(in the rows, 128 means zero)
A single turn carries every row of the set below to another of its rows. Some are shown first; where does it send the rows asked next?
Der: 142,134,136,114,113,126,157,129,108,123,137,99,138,117,111,120,138,146,126,116,130,98,120,123,158,139,117,126,129,148,127,128,135,106,138,93,133,106,126,106,164,147,127,127,119,152,124,131
doz: 120,125,145,133,137,112,154,133,123,123,132,132,136,121,119,130,125,125,145,115,141,123,121,151,120,126,140,120,154,113,133,125,130,126,124,126,105,134,102,107,156,159,138,111,134,141,160,106
lum: 115,134,113,128,134,123,131,139,125,118,142,112,120,109,120,137,128,127,135,133,129,119,134,148,153,128,114,116,125,137,153,135,115,92,129,107,108,108,120,110,154,165,125,97,150,157,120,142
nal: 129,146,135,122,129,108,174,139,108,129,124,95,133,106,122,116,137,126,119,119,136,120,120,112,157,140,133,122,129,135,128,128,122,118,153,114,115,117,124,91,165,148,140,117,132,156,117,122
tid: 128,130,122,125,128,108,142,143,117,110,132,105,126,122,103,156,131,132,128,135,133,114,126,145,137,132,114,115,127,133,151,140,118,87,119,106,130,110,111,114,164,156,110,115,143,157,127,134
gon: 137,138,124,135,130,129,113,140,154,140,126,117,122,142,117,129,139,115,104,132,141,119,110,111,145,127,131,136,113,104,142,119,114,140,145,132,135,126,147,116,148,139,101,124,135,134,132,149
ven: 122,131,130,132,131,100,155,141,119,118,126,117,124,120,120,133,144,118,133,139,140,130,126,137,125,127,131,120,134,126,150,140,111,109,136,116,99,120,107,105,168,165,117,99,143,155,118,128
duf: 139,149,116,135,132,129,124,127,148,136,119,119,106,137,121,132,114,119,115,134,129,120,101,105,151,133,141,125,110,121,126,109,127,138,140,136,154,119,150,110,146,125,121,125,137,119,123,148
virap: 139,135,126,133,131,129,125,154,156,123,112,131,104,131,127,132,128,125,104,130,151,116,120,105,157,137,130,138,116,109,143,121,112,136,141,141,137,122,155,119,156,136,123,138,148,146,132,131
Mumi: 147,119,137,117,132,127,153,126,110,134,150,121,138,133,133,119,104,124,125,135,116,111,112,140,156,125,129,102,160,139,122,130,150,110,108,108,132,107,120,97,161,136,138,119,121,138,142,121
nuz: 131,133,141,125,137,113,163,117,110,128,134,116,123,110,126,117,102,116,136,128,111,120,109,131,147,131,153,108,160,121,106,125,141,120,125,117,119,122,116,91,160,145,148,117,131,147,132,116
dovub: 138,133,132,119,142,134,130,121,116,132,147,121,127,118,143,130,107,125,126,121,102,133,118,137,161,121,135,100,153,145,117,124,147,115,110,112,123,117,110,89,159,152,134,105,127,149,150,124
lelo: 151,139,129,136,127,136,118,132,142,117,109,126,88,131,123,132,104,131,122,133,125,117,119,105,153,140,151,130,125,115,124,122,130,139,133,132,149,114,154,115,154,131,117,136,141,142,128,136
Sivu: 147,133,144,142,127,144,121,127,144,120,118,146,103,143,125,120,117,140,119,121,142,114,129,114,142,133,147,130,132,110,135,114,145,154,123,131,136,125,152,120,147,136,123,125,128,132,149,129
Folu: 139,137,125,138,139,127,110,133,161,129,133,127,106,152,118,132,136,116,119,141,144,112,121,122,126,118,143,125,121,105,136,121,134,149,110,131,127,130,143,119,144,143,115,114,135,127,145,146
Zanes: 113,130,133,132,142,133,133,124,132,125,145,132,150,110,121,144,125,136,135,112,132,133,125,152,150,120,117,124,143,130,150,120,121,114,120,115,111,137,115,113,152,163,138,105,128,146,167,116
Giti: 125,113,134,120,134,120,152,143,135,120,144,127,152,126,118,154,125,126,129,124,134,118,121,158,138,117,113,127,158,128,143,132,127,110,112,123,125,132,115,121,163,149,131,124,126,148,164,113
refa: 136,139,129,143,131,147,125,121,155,128,130,120,108,143,113,137,111,121,132,134,135,115,119,117,143,129,146,134,128,107,122,111,145,156,132,130,145,128,146,115,140,135,129,125,121,119,143,139
nubu: 149,123,134,142,137,131,114,139,160,124,123,150,106,145,134,124,124,120,110,147,143,120,124,121,140,126,140,131,134,104,156,128,124,137,123,131,125,125,153,121,156,141,112,116,141,137,134,136
Rabif: 138,137,130,114,127,133,142,141,119,131,145,91,134,104,123,116,131,134,128,106,126,110,130,127,176,138,125,124,124,156,117,126,132,115,148,112,118,114,125,97,156,158,139,118,129,159,136,133

lum goes to Rabif
lelo goes to Sivu
And these:
Folu goes to gon
Der goes to Mumi
nal goes to nuz

A single turn carries every row of the set below to another of its rows. Some are shown first; where does it send the rows asked next?
Gaka: 148,104,99,140,123,102,126,128,130,106,150,147,147
mafaf: 126,134,82,120,124,117,128,111,113,133,127,138,108
tum: 149,107,99,124,124,118,126,99,130,103,149,150,102
gole: 146,109,101,146,121,102,128,127,133,108,141,143,149
vaf: 110,131,80,131,109,129,133,121,110,130,140,144,99
nav: 119,128,98,143,117,129,143,119,143,134,147,131,142
Rona: 141,106,106,126,137,126,125,125,132,130,140,131,92
lil: 112,131,101,124,111,116,125,118,107,123,147,117,102
bulan: 143,100,103,129,132,126,123,129,128,132,147,130,93
mobik: 124,119,112,136,111,120,109,146,129,118,140,169,119
gazav: 123,114,97,148,102,108,131,132,120,99,159,147,142
goper: 137,118,113,129,122,111,106,140,133,120,131,166,124
seto: 138,100,98,151,112,114,129,138,130,104,160,154,138
mikun: 118,110,105,135,117,136,130,133,125,123,151,135,85
sep: 127,112,83,135,120,137,130,130,122,134,143,152,91
Mefa: 135,106,99,133,111,128,131,107,127,99,159,155,95
Kon: 130,122,100,146,109,99,130,125,125,103,143,140,151
befu: 127,119,99,143,122,133,142,122,147,136,147,135,140
fenu: 135,123,97,119,117,110,127,92,120,100,146,144,107
Bim: 128,127,105,117,133,112,125,112,119,126,131,118,103
Keb: 123,114,100,156,101,111,134,134,126,102,152,147,141
dede: 138,121,102,118,133,109,121,114,117,130,136,117,105
ruvov: 107,132,104,126,112,124,128,121,113,121,144,123,96
lugi: 142,115,83,124,135,124,126,118,124,138,130,146,101
Riv: 117,112,101,137,111,133,128,134,117,125,157,130,89
kezuf: 126,124,100,140,122,128,141,117,145,135,145,132,143
bavap: 127,131,111,125,117,104,107,133,124,116,128,159,131
fak: 133,120,97,139,113,98,126,123,120,101,149,141,150
Bevek: 123,121,98,129,104,121,131,101,118,96,157,149,99
bidel: 140,101,101,155,114,113,130,137,136,107,150,151,140
refo: 120,122,99,145,116,134,142,124,145,134,151,134,139
Pizu: 115,132,111,132,105,113,109,139,121,115,137,163,125

mafaf goes to lugi
refo goes to nav
bulan goes to Riv
And these:
gazav goes to fak
bidel goes to Keb
Bevek goes to fenu
mobik goes to Pizu
mikun goes to ruvov

A single turn carries every row of the set below to another of its rows. Some are shown first; where does it send the rows asked next?
Kabap: 139,137,119,135,124,123,150,127,142,148,147,110,138,138,132,129,151,117,117
Gel: 126,114,134,128,109,116,135,137,126,126,134,130,132,128,146,137,137,163,144
mir: 118,119,138,131,118,122,125,132,93,118,141,136,125,120,118,132,143,142,137
Pur: 129,140,103,116,133,134,120,123,156,117,130,141,117,120,122,111,120,128,120
defaf: 130,136,136,139,137,141,133,126,129,149,138,104,131,139,111,144,142,109,121
Ros: 122,147,120,132,133,159,143,105,135,123,127,111,112,130,115,126,125,124,104
vabu: 122,135,131,127,115,124,130,142,91,120,137,136,130,134,126,134,142,137,144
vuri: 132,151,112,109,136,134,143,122,148,123,142,127,121,123,123,106,137,142,104
bul: 116,120,132,135,128,141,116,142,100,119,124,132,125,134,130,139,147,149,138
Fomu: 128,155,106,128,123,148,153,112,144,122,127,113,118,135,129,120,128,126,109
pupi: 123,142,125,112,140,147,114,119,153,124,128,124,111,122,110,132,105,128,125
Pudun: 128,131,130,125,106,112,135,140,109,125,140,135,132,130,135,138,131,140,155
Misog: 128,138,106,133,117,139,144,105,160,118,126,122,115,126,131,122,114,125,116
sufof: 127,152,133,106,142,146,138,119,144,134,139,111,115,125,111,126,122,141,112
nelu: 115,101,135,137,119,127,123,133,115,117,131,136,123,120,132,133,141,157,132
Vokav: 120,131,121,135,125,149,136,99,150,117,126,118,107,120,115,124,113,124,110
loket: 124,111,127,149,134,134,114,119,141,136,135,124,124,125,111,139,131,104,125
vogu: 126,133,129,127,116,134,132,147,110,128,125,125,134,141,143,142,140,154,146
bak: 134,112,111,145,121,114,132,120,154,135,142,130,131,123,131,124,138,112,122
sil: 122,115,142,129,105,109,130,131,110,122,144,134,125,118,126,137,130,146,145

Vokav goes to Misog
Kabap goes to defaf
And these:
sil goes to Pudun
Pur goes to vuri
bul goes to nelu

